Questions about the table below.
1) What is the entry at the centre?
2) What is the 2nd smallest entry?
3) What is the smallest entry?
4) What is the maximum?
5) What is the entry just left of -1.41?
6) What is the entry just right of the centre entry?
7) What is the 3rd smallest entry?
[[ -8.94  -2.33   1.22  -9.70   3.48 -17.52  13.32   9.08  24.72   7.81
    4.68]
 [  3.42 -14.40   5.18   0.24  -3.58 -13.49   4.46   4.60  19.20  10.68
   13.14]
 [  3.02   9.94   8.16  17.67  -8.52  15.95   3.33  -1.50   4.14  -4.26
  -10.54]
 [ 23.65  22.29  15.56  18.04  10.90  24.12  18.12  -3.62 -14.34  -6.16
    0.62]
 [ -8.19  -1.41   0.82  -8.02  11.05  -6.17  -1.82   8.72  26.81  20.97
   25.71]]
1) 15.95
2) -14.40
3) -17.52
4) 26.81
5) -8.19
6) 3.33
7) -14.34
